128 stands for zero in the data rows.
Here are some points:
[109  97 113 115 120 120 135 112 108 211 224 157 135 132 170 177 115 114
 133 102 140 218  94  97]
[105 164 174 204 156 116  95 122 105  93 102  95 114 168 122 138 153 179
 109 110  77  85 109 101]
[110 161 171 201 128 135 110 128 114 105 103 108 163 230 109 103 130 150
 105 126 115 119 147 123]
[144 202 174 142 208 176 121 115 228 107 100  96 136 147 105 110 106 120
 113 156 124 142 139 133]
[125 138 134 173 125 115 114 186 117 108 121  93 100 158  71  65 119 132
  63  95  89 122 159 123]
[ 72 134 111  95 166 168  97 105 202 109 118 129 165 152 139 133 138 142
 124 161 118 105 101 104]
[178 109 100  95  91  77  70  87  78  69  66  79  59  56  87 100  99  83
 187 109 115 123 126 119]
[126  89  96 110 122 133 130 134 108 102  97 113  84  98 115 117 106  85
 152  65  63  77  94  80]
[123 153 136 141 155 167 149 107 133 108 120 128 189 121 114 126  94 110
 107 176 104 137 112 173]
[147 117 132 155 131 118 134 169 110 105 137 126 126 151 165 136 169 139
 124  85  97 112 126 127]
[195  89  97 115 124 125 152 142 120 141 151 142 121 125 156 154 102  80
 145  94 107 115 104  96]
[ 96 130 140 193 118 113  96 162 132 120 127 127 151 217 132 120 176 180
 103 112  99 101 128 101]
[ 92 196 208 159 186 219 147 153 184 135 125 102 123 137 100  98 118 163
 131 163 119 101 114 108]
[150 122 115 134  93  81  94 161  88 100 115 106  89 144 117 120 159 154
 114 106 110 143 138 136]
[125 135 125 101 113 116 128  88 100 116 113 142 184 148 145 162 132 117
 133 172 158 164 190 238]
[152 129 133 115 108 106 129 118 111 214 225 130  99 113 163 161  95 112
 122 106 159 232 130 127]
[136 111 105 141 104  93  89 131  92 121 127 133 122 144 141 146 189 140
 132  92 100 120 134 109]
[104 135 128 119 126 146 151 116 130 147 162 153 189 126  95  82  79  90
 104 172 153 149 148 236]
[110 136 138 147 129 141 172 121 118 122 111 108 109  95 123 134 140 144
 138 141 144 108 105 177]
[ 84  83  68  52  85  96 174 108 146 182 173 166 149 121 138 149 118 124
 109 115 164 143  97 117]
[225 126 121 117 125  97 102  98  88 124 132 140 110 116 182 202 165 159
 187 122 138 131 115 124]
[109 186 169 145 178 160 123 150 195 141 132 129 133 144  70  66  82 110
  71 118  94  95 110 121]
[113  88 117 131 135 137 137 134 124 134 119 157 122 134 148 149 153 125
 144 112 133 110 141  97]
[132 171 152 145 123 100  85 107 100  79  62  68 114 156  97 122 134 156
  90 113  85 106 128 135]
[115 116 113 110 125 129 166 110 122 107  89  97 155  88  91 111  88  88
 122 145 136 125 129 208]
[113 123 118 109 104 114 133 119 139 147 155 174 179 135 104  80  52  50
  75 112 128 131 160 172]
[109 148 162 141 125 151  95 114 128 131 142 160 197 205 127 121 133 122
 117 156 121 127 190 137]
[ 93 139 140 112 129 157 118  96 133 126 125 137 200 118  95 109 115 140
 128 216 111  91 101 150]
[ 58  87 118 116 120 131 120 122 144 134 153 147 172 163 114  78  86  82
  64 100  97  84 134  96]
[ 81 116 127 119 105 128 158 100 109 121 127 113 144 105 124 123 116 138
 132 170 155 126 111 208]
[104 143 107  77 131 140 100 113 167 130 161 138 194 139 129 130 142 157
 144 214 119 113 122 122]
[209 109 109 126 136 131 133 150 114 116 109 126  85 107 161 178 153 159
 210 136 143 139 115 119]
[113 160 200 151 154 170 133 135 160 125 119  90 102 131  39  62 125 154
 129 179 136 117 173 137]
[205 111 109 111  94  84  93  81  69 120 120 148 123 140 184 170 139 133
 179 112 135 134 118 108]
[122  72  82  81  73  79 118  98 101 183 159 132  86  81 191 172  93  86
 117  93 158 153  96  97]
[135 139 170 196 139 134 131 173 141 127 124  96 114 142 115 114 211 143
 100  82  85  86 137 110]
[153 139 122 131  78  78  74 120  67  95  94 102  83 125 100 109 185 152
 122  99  92 118 171 145]
[126 159 184 210 162 140 121 154 162 117 125 115 135 180 119 139 181 227
 135 125  99 103 135 112]
[118 215 183 136 196 222 105 109 191 106 114 138 179 174 152 142 115 110
  80 125  66  86 113 133]
Here are 24 more points, each followed by its number:
[ 91  97 112  86 102  82 174  72 101 105 144 149 145 100 125 116  88 102
 113 132 166 122  98 146] 0
[ 79  76  76 143 112 107 117 204 132 120 131 116 121 148 125 116 180 158
 105  93  90 105  94  75] 1
[110 129 144 186 122 126 114 160 152 118 108 122 144 197 145 156 174 230
 131 126 114 116 136 116] 2
[123 123 128 151 102  87  84 158  87  90 102  96 112 139 115 123 156 164
 128 114 106 119 130 104] 3
[117 113 115 106 113 119 170 110 134 151 159 176 134 103 116 107  95 107
 103 104 144 129 124 164] 4
[ 92 163 143 126 235 226 158 175 255 138 127 125 137 137 109  99 102 106
  90 124 105 107 120  99] 5
[151 144 143 162 130 124 111 134 130 130 147 148 123 122 134 125 160 125
 142  97 110 130 149 127] 6
[188  98  95 107 101  94 107 119  98 132 135 140 111 137 148 145 122 126
 186  91  96 102  85  96] 7
[ 97 129 108 102 117 149 164 113 122 118 113 110 151 111 127 120 125 133
 124 165 144 133 133 194] 8
[120  85  82  78  91 112 126 149 150 160 146 187 112 126 156 142 141 128
 157 115 111  86  96  85] 9
[138 197 185 150 182 151 123 136 183 114 100  97 122 156 119 144 153 175
 127 157 117 127 150 143] 10
[112 111 116  83 111 107 130  93 112 172 151  83  88  68 123 142 108  89
 113  84 134 191  95  96] 11
[ 88 123 120  87 118 160 167 149 165 146 133 121 154  90  87  89  82  91
 112 167 120 100 137 157] 12
[122 122 135 114 134 136 135 103 119 123 132 164 158 135 124 118 120 124
 128 160 175 148 178 185] 13
[119 135 128 166  84  93  82 147 109  94 100 105 125 173 126 114 162 195
 101  94  89 103 120 122] 14
[ 96  98 122 160 101 123 112 185 106 108 100  95  85 124  97 101 176 184
 125  96  97  82 102  97] 15
[195 160 137 122 127 128 141 127 120 145 138 194 102  98 125 145 137 150
 167 146 161 172 201 203] 16
[136 218 232 198 173 181 128 131 153 135 142 130 167 172  96  95 107 121
  96 146 100 119 173 160] 17
[129 101  98 140  99  89  94 179 108  92 109  98  80 119  78  96 165 193
 158 170 171 191 197 144] 18
[125 124 112 130 119 138 126 151 123 116  97  87  77 104 114 104 151 129
 160  97  92 101 112  67] 19
[123 116 109 128 107 115 135 217 148 148 129 119 120 132  98 106 139 127
 100  98  89 110 127 118] 20
[148  95 124 121 118 111 136 110 107 172 157 134 103  91 204 190 106  97
 138  95 140 128  82  82] 21
[108 116 123 129 142 160 173 151 159 161 143 164 139 131 126 136 133 120
 113 134 150 126 159 151] 22
[ 95  71  67  61  76  98 179 117 105 117 120 138 144 146 169 160 141 113
 105 101 170 110  93 153] 23
Which of these numbered points is nearest to each point below, looking only along the 2 directions in which the first points spread most? Its number follows each.
[ 84 104  98  89 150 157 140 139 167 144 154 164 200 147 121 116 104 120
 111 195 148 125 120 133] > 12
[102  98 110 105  99  96 180  87  85 122 126 135 115 109 120 107  68  74
  83 105 182 153 113 150] > 0
[124  96  96 101 112  84 120  92  83 150 165  89  81  97 143 153 107  89
  87  76 120 201 100  96] > 21
[ 86  83  80  97  87  89 194  76  62 105 130 146 154 144 155 152 124 126
 107 111 132 107  69 128] > 11
[145 157 132 159 115  98 101 188 118 103 102  85 102 122  95 103 189 195
 139 143 123 124 119 132] > 14
[162 135 134 116 112 112  93  97 110 180 159 180 134 105 190 185  95  90
 131 133 172 171 140 144] > 23
[ 90 195 224 170 170 201 111 104 145  82 108 104 158 133  97  75 100 130
 105 151  70  56  80 104] > 17
[136 147 133 116 122 110 128  83 104 106 128 137 172 136 138 124 117 124
 108 153 142 145 142 222] > 8
[103 155 111  96 144 122  83  93 175 110 121 122 160 154 122 114  91  95
  75 134  93 105 104 112] > 22
[ 89 177 157 127 194 252 153 153 206 140 141 120 196 136 110 109 130 113
  96 206 103  93 124 138] > 5
[ 75 111 121 181 134 161 134 189 149 130 111 110 131 172 135 128 195 174
 115 110  99 101 110  80] > 2
[158 112 110 117 119 120 148 119 106 135 116 165  79  60 126 128 132 134
 169 129 169 138 124 131] > 9
[147  85  73  54  83  74  91 119 113 131 147 174 108 116 137 123 124 107
 139 101 120 114 138  99] > 21
[145 126 142 131 149 151 179 151 141 179 158 204 104 112 173 150 131 136
 129  96 155 117 108 114] > 16
[102 104  99 106 120 115 164  84  63  95  88  92  85  68 117 103  81  60
  87 100 204 140 118 125] > 11
[202 134 138 128 127 117 134 141 140 137 147 157 127 130 157 168 138 138
 210 107  80  87  93 110] > 18
[153 134 131 142 127 125 131 160 135 142 152 147 138 166 149 151 164 156
 157 137 134 144 136 143] > 6
[143 116 117 113 120 133 162 136 133 234 214 157 130 127 180 167  92  99
  99 111 165 231 119 133] > 0
[113 101 105 124 145 140 185 117 131 220 203 168 167 146 183 178  92  95
 106  99 176 214 106 120] > 0
[157 137 134 117  97 101 111 134 126 125 116 110  94 104 120 123 156 136
 159 109  97 107 124 130] > 18
[144 108 127 146 126 110 132 170 138 109 131 141 124 161 158 146 214 145
  97  68  65  81 136 119] > 3
[177  96  87 111 120 108 141 141 119 135 151 153 104 123 152 132 139 116
 155 116 145 132 134 124] > 9
[ 85 123 131 117 134 153 111 119 125 109 105 122 160 161 114 132 135 161
 140 170 121 124 165 123] > 20
[124 143 134 146 126 127 165 122 139 158 168 165 171 117 114  79  66  67
  56 105 129 130 114 220] > 12
[108  61  96 123 133 137 143 135 100  89  97 112 103 117 109  98 113  82
 108  84 110 109 136  90] > 6
[167 194 204 154 142 130 115 132 138 106 114  90 137 186  89 103 141 152
 112 161 132 126 192 175] > 10
[186 114 104 113  94  71  89 101  76  94 113 111  90 113 126 130 116  90
 185 109  99 121 130 129] > 7
[132 118 120 126 127 137 140 169 150 131 121 120 113 124  95 110 159 129
 123 134 140 132 207 145] > 20
[122 108 118 121 108 105 107  94  78  80  90 116 122 137 134 126 179 152
 146 140 142 121 177 133] > 18
[133  83  75  83  75  81  91  87  97 137 128 179 114 104 154 147 123 123
 144  98 130 132 115 112] > 21
[165  59  59  79  66  66 115 111  93 141 143 160 111 124 200 171 121  90
 127  86 138 129 112 106] > 21
[175 145 132 156 135 112 101 148 110  94  87 109  85  99 137 138 154 110
 146  91 107 128 150 130] > 19
[145 171 153 130 132 169 131 126 158 137 126 138 228 147 124 120 105 102
  93 175 124 133 173 195] > 12
[148 110 103  91 117 107 157 143 132 125 125 174  92  97 154 149 122 101
 124 125 172 158 175 158] > 11
[169 137 128 142 129  83  83  81  71 162 183 128 110  88 156 153  84  64
  90  79 132 160 101 114] > 11
[113  95 103  84  60  67 153 104 112 185 171 179 148 122 148 157 132 138
 149 145 193 136 100 143] > 23
[164 107  98 102 108  77  70  71  68  76  93 111 113 112 139 134 102  82
 190  83  92 120 115  87] > 7
[177  89  77  84 113  97 104 111 123 112 112 153 115  72 116 127 104 106
 207 136 148 128 119  93] > 21
[120 130 135 122 127 129 247 129 125 151 132 120 128 114 140 142 120 119
 112 116 157 122 109 156] > 8
[141  74  91  99  83  78  90 110  70  78  87 109  94 109 132 122 123  99
 159  78  97  99 122  95] > 7
[109 161 132 142 194 199 155 146 222 125  97  97 137 127  90 104  86  83
  90 151 123 146 140 133] > 5
[125 121 130 124 145 150 175 132 130 145 141 184 136 124 138 123  99  84
 105 109 147 133 157 137] > 13
[121 101  91  89 100 121 173 153 144 161 147 205 141 144 184 170 132 132
 136 134 191 152 146 158] > 0
[126  90  96 101  95 111 149 140 140 155 148 186 113 111 150 118 100  74
 102  70 116 104 127 116] > 11
[152 135 131 158 125 124 137 195 142 142 130 119 109 142 116 131 223 143
 109  90  81 103 156 131] > 14
[142 109 117 127 128 140 137 138 107 131 115 130 105 124 103 100 113  96
 151 101 106 109 137  90] > 6
[123 138 140 194 112  91  94 181 114 105 115 105 121 155 117 133 185 201
 133 154 131 129 139 125] > 14
[100 106 129 152 147 145 128 154  95  81  77  92  75 119 124 140 193 156
 169 121 106 107 129  70] > 15
[ 84 127 124 123 132 103  79 124 144  96 114 115 113 122  71  73  85 116
  91 114  86  96 122  86] > 20
[101 109 114 150 114 116 109 183  98 103  93  77  93 117  94 109 165 149
 102  83  76  76  94  88] > 15
[123 187 148 103 159 198 125 130 171 113 123 117 168 146 123 121 113 124
 102 198 103 127 149 162] > 5
[ 82 127 118  91 123 162 129 106 139 126 124 127 191 129  97 101  97 118
 127 214 130 117 115 134] > 12
[ 85 103 123 154 111 106 109 186 125 162 155 148 146 176 114 105 178 178
 128 114 111  96 103  66] > 6
[102 189 179 161 167 143  86 128 154 112 115 114 118 138  93 103 129 169
 161 182 135 135 151 101] > 10
[123 131 116 185 120 103  97 173 107  93 118 122 129 196 146 154 198 206
 110  93  78 103 144 119] > 15
[149 104  98  97 102 103  84 108  98  91  93 117  92 106 140 125 121 112
 203 105 127 136 137 105] > 7
[ 95 120 114 110 118 106 206  82  92 107 114 118 142 120 143 143 109 104
 119 124 141 119  91 120] > 16
[123 109  91 142 118 125 112 135  97 102 109 112 101 130 119 117 184 146
 159 140 132 130 152 113] > 18
[187 109 115 129 113 102 110  69  68  97 101 133 120 125 165 144 122 108
 158  87 109 131 117 112] > 7
[ 87 133 151 183 154 163 135 160 153 123 122 123 132 193 113 108 117 157
  73  75  57  75 106  83] > 10
[128  77  85  92 123 155 163 164 167 139 122 125  96  74 107  99 106 115
 221 132 136 133 111  92] > 16
[ 64 145 127 130 177 144  85  75 184  85  71  82 127 125 109 125 120 122
 102 134  86  81  70  63] > 10
[148 133 118 128 123 113 125 144 116 115 116 127 126 131 125 133 161 118
 136  88  61  76  99 108] > 1
[110 123 114 105 105 113 178 104 124 125 126 141 136  92 106  99  87 114
 128 145 175 128  96 168] > 4
[107 213 192 119 167 147  97 106 162  87  98  94 123 131  94 105 113 130
 100 134  80  79 121 113] > 10
[144 120 108 136 147 139 191 129  85 149 126 103  83  86 116 124  88  87
  94  96 170 188 123 138] > 16
[ 93 191 217 142 147 171 108 101 135  80  84  65 120 127  76  87 146 175
 150 196 141 120 148 137] > 10
[142 132 129 144 125 126 108 127 100 113 117 108  90  97  91  99 166 157
 191 131 122 132 135 116] > 1
